The rows of D fall into several groups, and each row is roughly a mix of its group's hidden directions.
D:
[[-19  -3 -15   6  30 -15  -6 -20  28 -15]
 [ 18   2   3  32  15  22  17 -24   6 -11]
 [  3  18  14 -12  38 -17  -4  23   2  15]
 [  3  17  -1  13  -4 -15 -31 -33 -18  -7]
 [ 41  22 -15   3   7  13  -1   1   4 -22]
 [  7  28 -26 -23   5 -24  -9  -1   4 -20]
 [-16 -22  -5  27  -6   3  23  25  14 -17]
 [ -3 -22 -10  17  10   1  31  24   6 -24]
 [ 39 -15  -5 -27  12   3  -9 -14  -2  15]
 [-12  -9  -7  36 -27  16 -19   8 -14  -4]
 [-22  -5   2  32   1 -27 -23   2  -1 -19]
 [ 25  15   1  35  -8  21 -17  12  -9  -6]
 [ -7  -7  22   2  18  14   5  42 -16   1]
 [  8  19   8  20  12 -30 -20  12  13  22]
 [-27   6 -12   9 -14 -11  29  28   6  14]
 [ -9   9   4  -7 -40   4 -25  -7  11  22]
 [ 17 -20  10   5 -22  30  24   2 -19   1]
 [-35   3 -24  13 -14  -6  24 -17 -11  -2]
 [ 15 -26  -1 -13 -19   9  30  19  20   3]
 [ 26  14   2  38  18   5  20  -3   6  -5]
 [ 38   2  -6  24  -3  13   1  -7 -19 -22]
 [ -3  -7  12   3 -28   2   2  46  -1   9]
 [ 15   8  -7  12  21  -5   1 -33 -24 -24]
 [ -5   5  -4  -2 -44 -16 -11  23  10  12]
 [-11   0   0  -1 -45  21   4   4  23   9]
 [-29   1 -18   8   1  -9  27  29  10  12]
 [ -6 -20 -19  10 -16  13   7 -36   9 -19]
 [  2  11  18  -7  49  -7   1   9  -7   9]
 [-17   8   8  -2 -37   0 -28  -4  14  18]
 [ -4  10   1   7  34 -30 -15 -10 -23  -9]
 [ 11 -11  -6 -15 -17  24  25  26  15  15]
 [ -6  -6 -18 -13  27  -7  -1  35  24   4]
 [-27 -18 -13  16 -23  -4 -10   5  23 -20]
 [ 28   2  25  -6 -20   1   8  28   1  20]
 [ 22  -7  -3 -24  17 -12  29 -19   2 -20]
 [ 11  -8  22   1  14  14 -16 -35 -10 -22]
 [ 33  -3  22   7  31   2 -15  -2  14 -11]
 [ 26  15 -13  -4   3   6   0 -34 -29   7]
 [ -4  -5  25  38 -11   8   3  -3  -3  28]
 [  9  21   2  34 -23  17  -9  19 -13  -5]
 [ 13  28 -25 -22   9 -24  -5   3   4 -20]
 [-17   7  -7 -26  -7 -33 -19  25  -1   1]
 [-16  19  29  -8  -1  -4  -9  20  11  32]
 [-27  -7  -6  15  36   5  -7 -21   0 -18]
 [ 28   0  15  17  32   1  -9 -20  17  -9]
 [  3  27  -3  -7  37 -20 -15 -20   2   4]
 [ -2 -12 -15   6 -46   1  -2 -20  10 -10]
 [-43  13   7  22 -11  -4  12  15  10  -6]
 [-36  -5 -18   4  25 -10  17  11  17 -11]
 [ 39  19   4 -18   0  -4  12 -15  -9  23]
 [ 16   5  -2  37 -12  16 -25   6 -20   2]
 [ 43  18   8  19  15  13  -8   6   3 -10]
 [  3  14 -30 -33   4  -5   2   3  -1 -30]
 [ 11   4   4 -35  23 -12  25 -10  17  -6]
 [ 22  18 -11 -20  -9   9  -2 -33 -20  14]
 [-20   5  10 -35  15 -18  14   2  22  14]
 [ 13 -17  10   3   1  36  25  10 -24  -1]
 [-33 -17  16  15   6  13 -10  23 -17 -13]
 [ 27 -12 -19  -8  -3  -3  15 -21 -12 -32]
 [ 14  -8  27  35  18  17  -4 -14  11  -2]
 [  3   8  12  -8  47  -1   9  18  -5  14]
 [ 22  19   1  41  16   4  16  -5   7  -6]
 [ -5  -3 -17 -43   8 -13 -13   5   3 -24]
 [-11  -9  23   1  13  10   3  45 -11   0]
 [ 20  20   0  34 -17  18  -9  16 -11 -11]
 [  6   5  27   7 -33   7  16  18  -6  24]
 [-20  -1  16 -12 -22   5 -13  21  28  21]
 [ 11   2  28  40   2  12  -5   3   4  20]
 [ 10  24   1  33 -22  17  -8  19 -15  -3]
 [ 25  22  -4   5  20   5  -4  -8   8 -38]
 [ 28  16 -14 -15  -1 -22   2 -21  27   4]
 [ 21  -6 -18   2 -15  -5  13 -36  25  -4]
 [ 20  18  -2  41  15   5  20  -7   6  -6]
 [-13  -3  16  35 -14   8   0  -9  -1  34]
 [-23 -11   8  27  14 -25 -17  16   5 -18]
 [  4   8   0   6  40 -25 -11  -7 -25  -8]
 [ 12  12  44   6  -9   8 -25   6   8  -6]
 [-13  -5  12 -14 -20  13   2  29  27  21]
 [ 29  -7  -5 -20   9 -10  25 -21  -8 -23]
 [ 30   2  -8 -22   9  23  30  11  -5   9]
 [ 29 -12 -14  -9   2  -5  18 -21 -11 -31]
 [-39  -6   9  12  13   2 -19  24 -10 -12]
 [-25 -17 -11  12 -25  -7 -13   4  24 -23]
 [ -3  15  -6  24   6 -17 -15 -31 -25 -13]
 [-26  14  21  16 -37   5  12   0  -5   4]
 [-39  10   9  13  -4  -8  15  24  20  -3]
 [ 25 -10  -6  -5  36   1 -19 -14  -3 -21]
 [-27  -3 -11   7  26 -12  18  26  20  -4]
 [ 10   1   4 -32 -12  19   9  22  16  26]
 [-38  -2 -15   7  15  -8  21  20  17   0]
 [-43   6  -3  16   4  -1  13  26  15  -1]
 [ 38  10  -9  17  -4  10  10  -3 -14 -29]
 [-27   1  -4  27 -19  13 -25  16  -4  15]
 [ 23  -6  11 -10  35 -15 -18   1  17 -18]
 [  1 -17 -16   7 -42  11   6 -22   6 -10]
 [-26  13  21  14  -3   3 -14  24  10  28]
 [-23 -16   8  20 -26   5  -3  21  27  -3]
 [ -1 -25  33  29   3  17   0 -10   2  13]
 [  8   7 -21 -36  13 -10  -4   7   3 -32]
 [ 44  -3  19 -14   6   6 -24   3   0   2]
 [ -4   2 -19   3 -30 -22 -14 -12  31  -8]
 [ 19 -10  20  22  31   1 -11 -20  19  -1]
 [-11 -22  13  -6  12 -31 -19  -5  12  27]
 [ 20  -2  11  -7  34   0 -26   6  19 -19]
 [ 25  25  -7 -27  23 -10  16  -2  13 -10]
 [-45 -16   9 -13  -8  -9   1   2   8  21]
 [ 14  24   6 -29  10   0 -16 -21 -14  22]
 [ -7   2  19  -2  -9  17  -6  30 -37   4]
 [ 25 -12  -8  34  -8  12  -9  -8 -21 -20]
 [ 28  -1  29  19  22  15 -16   4  11  -7]
 [-27  10  17  11   5   5 -17  19  12  33]
 [ -1   0  10  39 -18  18 -17  10 -20  11]
 [-45 -18  -1 -13  -5 -14   5  -4  -2  19]
 [-11  15  -1  16 -26  -6 -25 -34  -5  -8]
 [ 13  14 -12  -9   2 -13  -7 -49   1   0]
 [-12   8   6  11  30 -30 -20 -10 -15 -14]
 [ 27  12   2  31   9  19 -28  10   2   1]
 [-11 -19 -17  17 -27   8   0 -31  10 -17]
 [  8 -15   2 -15  30   1  23  34   6   1]
 [ 36  21  -1  21  -8  21 -15  10  -4 -10]
 [  9 -13   7  17   2  33  21 -29  -3 -14]
 [ 20 -14   0  -5  36   7 -18 -17  -4 -24]
 [-10  25  14  15  -5   6 -23  23   1  29]
 [ 17  12 -10 -26 -14  25  25 -12  -5  19]
 [-19  14  29 -16   7 -12  -2  16  17  28]
 [ 25   5  20  31  16  19   0 -19   7 -12]
 [-18  -3 -30 -37  -7 -17   7   0  -5 -10]
 [-14   5 -16 -34   3 -26 -21  19   5  -7]
 [-18  13  38  12 -30  10  -3  -6   1  -1]
 [ 12 -10   4 -21  -5  27  22  25  18  15]
 [-22 -17   7  13 -23   1  -4  29  28   0]
 [-31   0 -23  13  11  -6   7 -22  -7 -28]
 [ 18  10  12 -24 -10  -9   8  34  -3  25]
 [ -7 -25  25  23 -12  20  17   7 -10  18]
 [-28  -9  11  26   6 -25 -24   7   7 -12]
 [-11  -1  19  -8   7  -9  -5  49   2   6]
 [ 19   7  11  -8 -37   6   5  18 -21  19]
 [-43 -22   6 -12 -14 -16   7  -3  -2  12]
 [ 24   1 -14 -13  23  11  35  -5 -19   0]
 [-12 -23  -5  24  -7   5  22  24  16 -21]
 [ 10  -8  -6 -14 -26  26  21  20  16  16]
 [-32  11  -4   9 -36  -1  21   7  -3  11]
 [ 23 -15 -31 -13  34  -5  -4  -2  -3  -8]
 [ 11  12   6 -34  26 -16  23  -7  13   2]
 [-22  13  25  11 -39   8   8  -1  -3   9]
 [-12 -10  15  24 -23  30  13   4 -13  17]
 [-15 -37   2 -13  10  -8  26 -22   2  -9]
 [ 43  -3  24  -8  -1   9 -20  -8  -9  -6]
 [  2  -6  -1  13  31  19  10 -35 -15  -8]
 [-35  -4 -15   3  28 -10  13  12  21  -9]
 [-40  12   8  17 -13  -2  13  23  13   0]
 [-23  18  22   7  -2   1 -11  22   6  33]
 [  4 -11  -4 -14 -33  27  18   8  22  10]
 [-23  -8 -40   2   2  -7  28  -6 -10   3]
 [-18  -7   6  32  11 -24 -21   7   1 -23]
 [ 18  13  32   9 -28  11 -18  -9 -15  -7]
 [  6  -4  -6  37 -24  19 -19   6 -17  -8]
 [ 13  -1  17  -3 -32  18   4  16 -32   9]
 [ 26  12   9  20  32 -15 -13  -8  19  -3]
 [-19  -1 -32   6  10  -1  -3 -20 -13 -32]
 [ 28  -2  16  17  31   2  -8 -21  16 -10]
 [ -1   5  -7  25  11 -18 -12 -29 -21 -24]
 [ 32   4  11  -3 -30  11 -11 -12 -23  13]
 [ -4   1  17  40 -14  12   8  -1  -4  29]
 [-13  -5 -18   3  22 -16  -5 -22  33 -17]
 [ 43  -2  18 -10  10   6 -27  -1  -1   2]
 [ 40 -15  -6 -24  14   2  -9 -16  -5  11]
 [-23  -8 -11  19  24   3  -9 -28   7 -24]
 [ -5   2  12 -21 -17  11  -3  33  29  14]
 [  4   8 -20 -38  10  -7 -13   3   4 -30]
 [  6  16   5  -1  46  -2  -9 -21  -8 -11]
 [ -6   2  25  -4  -8   5   6  35  21  26]
 [ 22 -19 -10   3 -31  14  26 -14  12   1]
 [  5  -8   3 -16  25 -24 -29 -17  20   6]
 [ 20  -5  24  30  26   7  -9 -15  15  -3]
 [-30   3  13 -28  11 -14  10   5  18  22]
 [  8  22  -3   7  14 -10 -13 -36 -27  -9]
 [ -5  14  25 -30  16 -14  11   8  21  18]
 [-37  -4 -13   5  28  -9  13   7  20 -13]
 [-42  14   3  22 -14  -4  13  16   6  -8]]
Here is one row of each group, with its name. Which group are the others in?
[-15  -2 -19  16 -27   6 -14 -34  -6 -13] => B
[-22  13  20  13 -41   8   9  -6  -8   5] => L
[ 44  20   2  14   8  15  -5   6   4 -16] => H
[  3  19  -2  10  -7  -9 -27 -37 -22   5] => M
[-30  -9 -13 -16 -28  -3  10  15 -14  20] => Q

[ 21   0   2 -13 -35  -5  13  27   8  20] => B
[  1  25  -6   0   5 -33 -23  23   9  14] => Q
[  1   8  16  44 -10   8   9   4  -3  24] => Q
[ -8  -6  17  33 -12  13   1  -7  -1  36] => Q
[ 16  23  -1  16  26 -24 -21   4  20   0] => Q
[ 18  -5 -10 -11  40  -8  21   2 -21  -6] => M
[ -7   3  26   1 -16   4  14  31  14  28] => L
[ 10   8  20   3 -29   2  11  30   0  27] => L
[ -1  13  46   3 -22   7 -16   0  10  -1] => L
[-35  -9  -5  13 -24   2 -25   8  -8  17] => H
[-31 -17  -7  11 -20 -12 -12  13  25 -16] => B
